In the rows, zero is written as 128.
One hidden turn or mirror swaps the rows below in pairs. Which row is each named row swapped with?
The rows were stretched afterwards, more along some directions than others.
j_859: [114 178 133 173 115 128 121  76 106 116  71 137 120 137 176 111 147 112
 128 130 117 128]
j_815: [125 137 135 154 122 138 125 105 112 115 124  89 136 125 164 111 135 135
 142 145 139 128]
j_372: [114 180 107 143  97 111 107  97 135 120 109 172 127 159 110  90 128 133
  96 174 110 127]
j_395: [126 180 144 163 117 136  98  84 112 136  77 144 124 156 157 107 144 130
 126 133 126 117]
j_154: [106 145 102 141  96 153 141 122 136 118 107 165 117 148 117 135  92 132
 138 148 146 125]
j_241: [119 126 125 151 131 136 133  91 113 124 104 163 133 143 158 134 108 103
 117 155 144 136]
j_124: [108 144 113 135  97 146 144 129 140 114 120 186 113 141 113 129  96 135
 128 154 155 121]
j_874: [131 115 118 138 125 121  81  93 142 138 107 132 119 136 150 101 160 131
 132 133 132 141]
j_641: [102 166 125 167 113 143 137 112  98 116  87 146 114 117 167 127 129 143
 116 141 142 145]
j_481: [116 172 109 123 109 106 125 109 150 106 116 177 133 135 125 108 123 125
 106 171 114 127]
j_800: [114 131 136 143 130 132 136  90 132 134 104 182 124 153 150 130 114 115
 119 164 151 144]
j_767: [ 97 162 105 173  98 147 129 111 108 117  88 151 110 118 164 127 127 138
 127 122 149 141]
j_712: [126 115 116 131 125 105  81  97 125 148 117 139 126 152 132 100 160 123
 108 150 125 124]
j_168: [118 122 124 158 133 131 130  98 127 124 111 156 121 152 145 133 111 110
 111 166 164 144]
j_488: [126 139 124 154 137 143 121 102 144 124 113 174 131 136 160 123 116 119
 116 166 155 132]
j_559: [139 112 133 114 131 106 104  91 123 149 108 130 125 160 134 114 144 117
 122 134 127 131]
j_846: [101 165 123 170 101 132 148 108  97 120  73 155 115 127 161 130 123 134
 114 137 143 135]
j_901: [110 115 130 137 131 120 145  97 136 130 116 160 127 153 142 142  98 109
 102 182 159 135]
j_650: [128 154 129 129 119 103 120 108 108 133  98 115 138 160  94 121 139 140
 125 118 120 116]
j_414: [136 177 133 126 122 106 141 132 120 121 122 159 131 127 130 130 111 137
 123 150 148 122]
j_888: [125 105 124 118 121 108  92  98 121 157 102 148 124 170 128 115 128 120
 120 140 137 118]
j_855: [115 110 115 128 117 104  94  89 127 146 112 140 127 146 137 111 141 116
 101 155 121 128]
j_922: [119 163 145 161 129 125 103  91 109 136  85 133 125 154 173 106 144 107
 118 133 129 128]
j_110: [135 123 115 129 125 104  67  79 135 152 121 141 127 149 127  96 150 119
 107 143 125 123]
j_802: [110 156 103 135 111 101 105  95 152 113 135 165 132 146 126  92 127 111
 100 179 111 128]
j_673: [124 153 139 116 134  94 142 121 136 119 131 118 146 143 101 115 127 147
 100 161 134 110]
j_841: [ 96 140 113 142  98 163 132 116 140 115 121 171 115 127 139 124  93 123
 132 153 143 131]
j_465: [123 135 148 115 129  92 139 128 124 125 132 111 134 141 112 127 113 145
 104 153 140 111]
j_579: [103 172 101 159  94 138 147 112 107 115  91 167 116 114 140 129 119 130
 117 125 140 138]
j_658: [113 130 129 148 134 131 140  93 143 125 120 171 124 135 150 126 121 110
 122 172 161 144]
j_491: [124 174 127 142 115 128 168 133 116 107 113 161 125 109 150 142 113 131
 133 130 149 134]
j_989: [147 118 127 117 123 108  92  91 128 149 113 144 129 143 124 107 134 125
 110 133 125 125]
j_86: [129 125 147 149 120 123 144 112 104 110 109 108 135 112 172 127 119 122
 141 134 160 119]
j_115: [ 81 155  91 165  98 153 137 101 119 107  98 155 112 118 158 130 116 122
 113 151 144 145]
j_267: [114 149 145 110 132  97 156 117 127 111 132 111 138 125 111 125 116 148
 105 170 128 118]
j_354: [120 165 115 122 109 100 126  92 144 111 113 176 130 142 119  99 131 132
  98 175 109 121]
j_11: [115 148 133 107 127  87 138 115 133 130 138 124 142 166  78 121 117 146
 102 163 134 111]
j_493: [104 147 106 145  99 155 137 112 139 120 123 172 108 146 126 126  94 131
 127 158 138 129]
j_323: [105 136 100 150  98 150 140 108 137 122 105 183 114 153 122 126 100 114
 131 152 154 121]
j_949: [120 173 122 123 106 102 118  80 141 122 104 172 135 159 127  94 121 130
  95 188 120 118]
j_227: [134 140 148 112 136  98 130 120 116 129 118 107 132 147 110 123 127 159
 105 151 143 114]
j_502: [103 172 118 149 105 131 137 101 107 123  90 152 109 126 157 130 118 143
 113 146 139 130]
j_964: [121 132 129 150 131 128 146 101 124 117  99 169 129 135 155 132  93  97
 110 161 152 146]
j_794: [124 165 137 153 131 133 104  87 118 120  86 149 125 138 179 110 154 115
 122 131 134 127]
j_275: [135 155 155 139 118 126 147 123 130  99 129 120 129  84 178 117 133 138
 146 142 143 129]
j_916: [104 142 121 106 127  90 127 104 143 123 146 117 145 161  99 111 124 141
  90 195 127 108]
j_65: [112 169 146 164 130 127 125  73 120 120  90 148 127 145 176 116 139 107
 116 160 129 127]
j_691: [131 143 148 129 126 117 152 123 129 106 144 110 130 104 165 125 119 129
 142 147 140 110]
j_887: [125 154 130 139 115 122 129 119 107 127  83 134 124 138 105 130 132 132
 140 111 138 132]
j_142: [133 129 141 135 118 119 122 103 122 119 132 100 126 104 172 114 138 128
 140 138 134 117]

j_488 swaps with j_874
j_168 swaps with j_712
j_65 swaps with j_142
j_859 swaps with j_691
j_414 swaps with j_887
j_493 swaps with j_354

One hidden turn or mirror swaps the rows below in pairs. Which row is each named row swapped with?
The rows were stretched afterwards, more along some directions than others.
j_199: [119 176 132 116 168 121 127 149 138 132 138 137 143 139 109 135 128 166
 150 119  95 122 150 142 152 123 127]
j_516: [149 112 129 132 137  63  90 149 130 110 154 131  93 151 110 135 144 162
 147 147 103 123 105 116 101 115 114]
j_792: [127 108 141 147  93 119 151 117 128 118 122 139 144 101 153 121 163 111
 138 161 113  99 124 150 145 170 158]
j_183: [126 111 132 127 162 161 154 113 130 141 139 116 143 102 164 116 145 131
 107 147 140 109 148 140 142 144 148]
j_489: [ 91 116 122  97 159 105 125 119 167 144 110 117 128 106  95 107 151 151
 164 135 136 115 139 153 138 146 118]
j_695: [146 101 127 124 182 146 106 129 150 126 146 118 114 123 134 118 149 158
 123 143 147 118 131 137 119 114 105]
j_454: [137  90 121 115 148 135 151 101 124 151 118 102 154 111 141  93 154 133
  75 134 136 146 136 142 130 134 128]
j_231: [145 105 116 159 116 121 152 128 107 119 130 140 118 107 139 109 168 101
 129 117 110 118 119 157 134 154 137]
j_243: [148 106 123 143 150  79  91 137 150 117 155 136  95 143 107 125 157 171
 152 155 116 115 102 135 104 110 104]
j_373: [141 133 127 160 150 152 163 119 140 156 149 146 125 101 140 136 133 140
 109 128 134 104 115 116  94 103 145]
j_897: [111 157 145 103 144 164 143 111 116 144 137 142 141 112  91 136 131 119
 117  87 135 140 143 101 120 153 115]
j_903: [155 101 123 130 169 123  98 127 149 131 155 116  90 125 139 121 150 169
 133 149 145 113 119 130 109 111 110]
j_187: [140 119 111 136 133 156 134 123 128 155  85 123 160 131 108 114 147 124
 123 139 123 132 103 152 131 137 100]
j_378: [140 158 151 100 136 103 110 140 116 116 153 128 104 140 128 159 118 142
 149 112 109 134 150 120 149 113 147]
j_453: [148 136 157 168 115 125 137 135 145 134 150 173 118 118 110 135 165 149
 146 139 114 125  89 126  94  90 144]
j_148: [125 117 154 129 138 166 141 111 100 142 129 134 138 122 103 137 129 132
  95  89 129 150 129  99 112 138 137]
j_322: [140 117 159 127 126 158 144 110 104 150 137 126 137 109 105 153 128 139
  98 103 125 142 122  91 121 133 135]
j_308: [128 115 179 133  99  98 137 108 133 153 138 128 132 114  95 163 129 162
 140 162 103 132 110  97 122 116 147]
j_621: [146 105  91 136 141 143 144 142 119 135  97 133 111 104 150  92 158  93
 113  90 135 124 125 168 130 130 128]
j_511: [131 165 108  93 154 129 132 148 100 130 119 112 119 116 121 116 120 117
  99  75 121 148 151 121 143 123 114]
j_683: [152 138 168 172 109 119 132 131 142 131 155 181 133 128 106 133 171 156
 148 138 108 124  88 136  90  97 149]
j_762: [152 110  78 117 135 128 110 145 105 125 127  88  77 122 166 135 137 123
 113 121 162 115 119  87 105 153 130]
j_84: [147 113  94 115 123 116 103 151 103 122 135  92  63 125 159 158 124 126
 133 119 150 120 123  87 122 153 146]
j_355: [125 166 155 102 158 106 119 144 128 135 146 124 127 138 101 142 124 159
 156 132 102 132 148 136 162 119 132]
j_750: [137 109 130 119 129 131 138 100 126 142 107 118 157 125 103 108 129 112
 113 127 118 150 124 143 136 132  91]
j_788: [138 113  94 108 123 128 107 150  95 121 131  96  77 120 151 153 118 108
 122 113 149 112 122  86 127 152 130]
j_868: [142 144 145 101 129 101  95 153 115 104 162 124  81 137 130 160 126 126
 160 110 114 134 143 109 152 125 135]
j_896: [118 118 124 134 124 127 160 103 117 136 139 118 147 106 164 118 150 115
 128 156 126 105 142 147 150 171 158]
j_5: [121 152 118 115 180 126 132 147 121 156 115 118 146 135 102 124 126 161
 137 135 117 114 134 160 149 131 123]
j_171: [140  95 131 113 144 123 154  93 129 148 114 119 161 106 122 105 121 108
  84 112 124 155 147 138 127 113 109]
j_108: [140 119 162 141 113 144 144 104 112 151 138 129 146 113 107 156 138 155
 116 125 119 143 117  93 114 134 146]
j_211: [129 133 111  84 139 147 133 139 128 169  74 115 128 110 142 107 145 120
 122  98 108 155 141 162 168 118 130]
j_327: [114 128 168 123 127 103 124 121 152 137 137 169 136 120  82 113 184 146
 160 130 117 131 117 152 115 127 129]
j_52: [141 113 132 115 176 153 127 123 131 139 141 103 125 120 148 120 136 149
 108 143 158 126 142 132 131 127 125]
j_942: [144 115 101 108 119 121 101 155  99 115 136  97  74 127 149 153 123 113
 130 115 149 113 118  85 125 151 131]
j_436: [135 157 157 107 148  95 106 150 118 111 161 132  98 137 126 149 123 145
 153 116 104 139 153 125 153 118 137]
j_338: [145 115 124 127 138 148 131 116 125 149  97 126 155 137  99 104 133 118
 115 121 122 140 113 152 125 132  93]
j_88: [152 135 171 160 108 112 124 121 154 130 154 176 128 127 100 124 181 154
 152 140 113 130  89 141  99  96 136]
j_784: [146 113 118 121 174 145 109 130 142 126 150 103 104 125 143 122 142 157
 122 143 159 120 137 127 123 126 113]
j_801: [140 135 103 139 152 160 137 124 130 147  96 126 165 136 100 110 138 138
 116 129 128 127 110 155 128 137  96]
j_568: [130 120 141 110 166 151 167 106 109 134 151 126 144  97 122  85 128 108
  81 105 113 141 147 152 140 121  97]
j_80: [102 117 142 102 135 106 122 121 167 151 111 126 136 110  98 116 161 152
 169 151 142 115 126 149 135 142 131]
j_169: [127 107 178 126 106  83 141 110 135 158 143 121 137 115  94 157 130 159
 145 167 107 126 111 108 129 106 149]
j_375: [151 118 108 114 110 115  96 152 108 110 136  98  70 131 149 159 121 121
 139 122 149 121 116  82 125 143 137]
j_538: [132 107 169 140 110 134 146 107 116 148 139 130 139 107 101 162 131 150
 118 136 109 142 115  86 120 122 142]
j_206: [111 140 145 117 151 170 150 103 125 132 129 145 158 115 100 139 123 117
 105  86 135 138 147 107 119 134 130]
j_420: [146 123  90 100 157 131 141 142 123 145  92 110 117  95 135  91 135  98
 101  81 157 140 144 149 127 107 112]
j_930: [152 106 125 146 152  86  89 136 154 114 158 137  98 146 114 127 157 174
 150 153 115 116 103 129  99 113 104]
j_705: [154  96 132 154 155  93  92 140 152 107 156 141  98 142 117 130 146 174
 140 152 116 114 103 128  96 105 109]
j_637: [106 158 149 122 155 139 148 117 137 131 158 163 141 119 101 138 111 125
 133 103 113 116 145 122 121 142 124]
j_969: [143 107 132 144 150  80  87 145 148 109 155 138  95 143 108 131 142 170
 152 160 114 114 100 128  96 107 104]
j_693: [141 106 132 118 175 144 127 115 138 131 139 111 129 114 146 117 142 156
 110 144 152 113 141 141 122 116 127]
j_627: [133  99 120 152  98 117 151 122 111 117 118 136 135 107 145 113 166 102
 131 128 109 115 120 158 145 164 149]
j_910: [148 101 106 148 116 132 142 126 119 126 109 137 113 106 153  94 170  92
 126 103 125 122 124 164 128 151 137]
j_189: [145 132 143 104 124 100  94 156 104 115 159 122  71 139 134 164 111 127
 148 115 115 122 126 101 138 119 136]
j_699: [142 153 118 131 177 150 136 142 128 149 114 125 146 135  90 126 127 166
 122 129 123 116 125 148 135 137 111]
j_433: [132 138 137  99 133  84 137 137 139 152 127 112 117 108  96 125 122 130
 140 136 143 126 126 125 127  88 127]
j_574: [134 142 149 109 137 100  95 158 118 104 158 131  88 141 128 159 118 139
 152 117 103 130 144 117 147 120 133]
j_817: [126  93 123 136 160 147 176  92 140 165 126 124 152  83 149 128 114 127
  74 122 127 121 152 115 112 114 139]
j_266: [132 140 172 147  97 108 116 112 148 122 145 170 126 138  99 117 180 141
 162 131 116 147 103 134 103 114 140]
j_330: [ 94 144 135 112 138 134 146 116 143 131 137 154 143 124 113 131 115 106
 141 114 115 116 137 131 127 147 131]
j_610: [113 123 167 120 119  97 124 106 161 122 129 152 144 121  84 117 178 143
 164 135 128 137 124 146 124 118 139]
j_228: [146 133 141 166 140 144 155 132 136 146 151 157 112 106 127 138 140 148
 115 131 129 106 104 118  88 101 149]
j_415: [119 110 136 126 136 147 160 104 129 136 144 110 164 114 155 117 146 132
 112 160 138 109 141 134 144 158 148]

j_454 swaps with j_511
j_433 swaps with j_817
j_788 swaps with j_243
j_211 swaps with j_568
j_489 swaps with j_330
j_942 swaps with j_930
j_375 swaps with j_705
j_896 swaps with j_5

